arr =
[[ 1.0 -0.1  1.3  1.6]
 [-0.4  0.4 -1.1  0.7]]
arr[-2][-4] = 1.0
arr[1][2] = -1.1
arr[0][-3] = -0.1
arr[1][-1] = 0.7
arr[1][0] = -0.4
arr[1][-3] = 0.4
arr[:, -4] = [1.0, -0.4]
arr[0] = [1.0, -0.1, 1.3, 1.6]

X = [-77 -68 -61  37]
X[0] => -77
X[2] => -61
X[3] => 37

A =
array([[-36,  20,  -9, -18, -31, -28,  22, -74,  69,   2, -16,  31],
       [ 61, -44,  -4,   2,  69, -38, -13,  67, -65, -15,  -5,  -2],
       [ 73,   6,  42,  26, -40,  22, -69, -65,  -6, -76, -17,  46]])
A[0, 0] = -36
A[0, 9] = 2
A[1, 10] = -5
A[1, 4] = 69
A[0] = [-36, 20, -9, -18, -31, -28, 22, -74, 69, 2, -16, 31]
A[:, 10] = [-16, -5, -17]
A[1, 0] = 61
A[2, 1] = 6
A[0, 4] = -31
A[2, 11] = 46
A[2, 9] = -76
A[:, 4] = [-31, 69, -40]
A[2, 4] = -40
A[1, 5] = -38
A[2, 2] = 42
A[:, 11] = [31, -2, 46]

M = [ 74  -6   0 -67  26]
M[0] = 74
M[2] = 0
M[1] = -6
M[3] = -67

a =
-142.09   -46.11   143.57   192.22  -125.05  -131.94    14.99    14.66  -140.04    15.98   -80.87   -67.14   107.96
  31.94    51.55   153.82  -106.49    61.67    -2.13   212.11   185.17    30.63    76.97    80.60    99.02    62.33
 175.52   115.55   -74.02  -130.24   159.15   188.76   150.30   138.54   172.49    45.61   148.41   158.91   -46.99
Indices start at 0.
(0, 0)	-142.09
(1, 1)	51.55
(2, 8)	172.49
(0, 7)	14.66
(1, 12)	62.33
(1, 6)	212.11
(0, 11)	-67.14
(1, 0)	31.94
(2, 2)	-74.02
(0, 9)	15.98
(2, 1)	115.55
(0, 4)	-125.05
(2, 0)	175.52
(1, 5)	-2.13
(2, 9)	45.61
(1, 9)	76.97
(0, 3)	192.22
(1, 8)	30.63
(0, 5)	-131.94
(2, 5)	188.76
(2, 3)	-130.24
(0, 6)	14.99

x =
array([ 849,  501,  321,  300,  -77, -621,  598,  445, -330, -322,  -95,
        473])
x[0]	849
x[8]	-330
x[-11]	501
x[3]	300
x[9]	-322

W =
[[-10  54 -44   9  47 -34  16   0]
 [ 42  28  53 -16 -31  60  23  43]
 [  4 -25  -2 -35 -45 -44 -38  25]
 [ 30  47 -43 -15  31  39  19  43]
 [-33  -7  40  48 -28  -9  15  -6]
 [-46  41 -20  11 -14  -6 -46   3]
 [ 27 -29 -41 -49 -40 -45 -31  19]
 [ 24  37 -17   5  37  32  14  43]
 [  4  48 -41  29  32 -50  30   8]
 [  8 -41  -7 -51 -49 -31 -52  23]
 [-27  47 -43  41  46   6  -3  18]
 [-13  27 -44  26  20 -47  53  23]
 [ 31 -12  13 -13 -47  36 -44  19]]
Indices start at 0.
row 0 col 0: -10
row 6 col 1: -29
row 0 col 1: 54
row 0 col 7: 0
row 9 col 1: -41
row 0 col 4: 47
row 5 col 1: 41
row 3 col 2: -43
row 2 col 0: 4
row 4 col 4: -28
row 10 col 1: 47
row 8 col 0: 4
row 0 col 6: 16
row 8 col 6: 30
row 1 col 7: 43
row 7 col 3: 5
row 5 col 6: -46
row 5 col 5: -6
row 7 col 0: 24
row 3 col 6: 19
row 3 col 4: 31
row 12 col 4: -47
row 4 col 0: -33
row 6 col 6: -31
row 10 col 2: -43
row 4 col 1: -7
row 3 col 0: 30
row 12 col 0: 31
row 6 col 0: 27
row 9 col 6: -52
row 7 col 5: 32

m =
array([ 103.1,  141.8,   62.9,   85.6,   64.5,   48.6,  101.1,   52.8,
       -211.6])
m[0] => 103.1
m[-7] => 62.9
m[-4] => 48.6
m[-2] => 52.8
m[-6] => 85.6
m[8] => -211.6
m[-5] => 64.5
m[-3] => 101.1

data =
[[ 16  -2 -17  -4 -57  56  30 -43 -44 -57 -45 -78 -26  -2  18]
 [ -2  -3   7  -2   0   1  -2  -1   1   1  -3   3  -1   1  -6]
 [  0   1   5   1   0  -2  -2   0   2   7   0   4  -1   4  -4]]
Rows and columns are counted from 0.
row 0 col 0: 16
row 2 col 5: -2
row 1 col 12: -1
row 0 col 10: -45
row 2 col 9: 7
row 1 col 4: 0
row 1 col 10: -3
row 0 col 5: 56
row 0 col 7: -43
row 2 col 1: 1
row 2 col 3: 1
row 2 col 0: 0
row 0 col 11: -78
row 1 col 14: -6
row 1 col 5: 1
row 0 col 13: -2

B =
[[-18 -34 -42   6  57 -34]
 [-15   2 -22  68  29 -30]
 [-15 -73   6 -30 -27  25]
 [ 23  38  39   0 -54  37]
 [ 27  32  41  -2 -52  40]
 [ 14  53  21  20  22  54]
 [  7  49  27  23  25  56]
 [ 12  29 -23 -40  57 -29]]
Indices start at 0.
(0, 0) = -18
(3, 3) = 0
(7, 2) = -23
(2, 5) = 25
(2, 4) = -27
(3, 5) = 37
(7, 4) = 57
(5, 4) = 22
(1, 0) = -15
(0, 1) = -34
(6, 1) = 49
(1, 5) = -30
(4, 5) = 40
(6, 2) = 27
(6, 5) = 56
(4, 4) = -52
(6, 0) = 7
(7, 1) = 29
(3, 0) = 23
(0, 2) = -42

grid =
[[ 46  -5  -5  -2   7 -58 -43  31   6  36]
 [ 56 -32  49 -30 -38 -60 -43   3  -8   8]
 [-23 -70 -11 -37 -66  50 -22 -32 -15 -11]
 [ 35  20  10 -34  -1 -55  61  36  43 -49]]
grid[0, 0] => 46
grid[1, -7] => -30
grid[:, 4] => [7, -38, -66, -1]
grid[2, -10] => -23
grid[:, -3] => [31, 3, -32, 36]
grid[3, 6] => 61
grid[1] => [56, -32, 49, -30, -38, -60, -43, 3, -8, 8]
grid[-4, -6] => 7
grid[-2] => [-23, -70, -11, -37, -66, 50, -22, -32, -15, -11]
grid[:, -4] => [-43, -43, -22, 61]
grid[-3, 8] => -8
grid[3, -9] => 20
grid[-1, -5] => -55
grid[1, 6] => -43
grid[:, -2] => [6, -8, -15, 43]
grid[0, -8] => -5
grid[-3, 4] => -38
grid[-2, 3] => -37
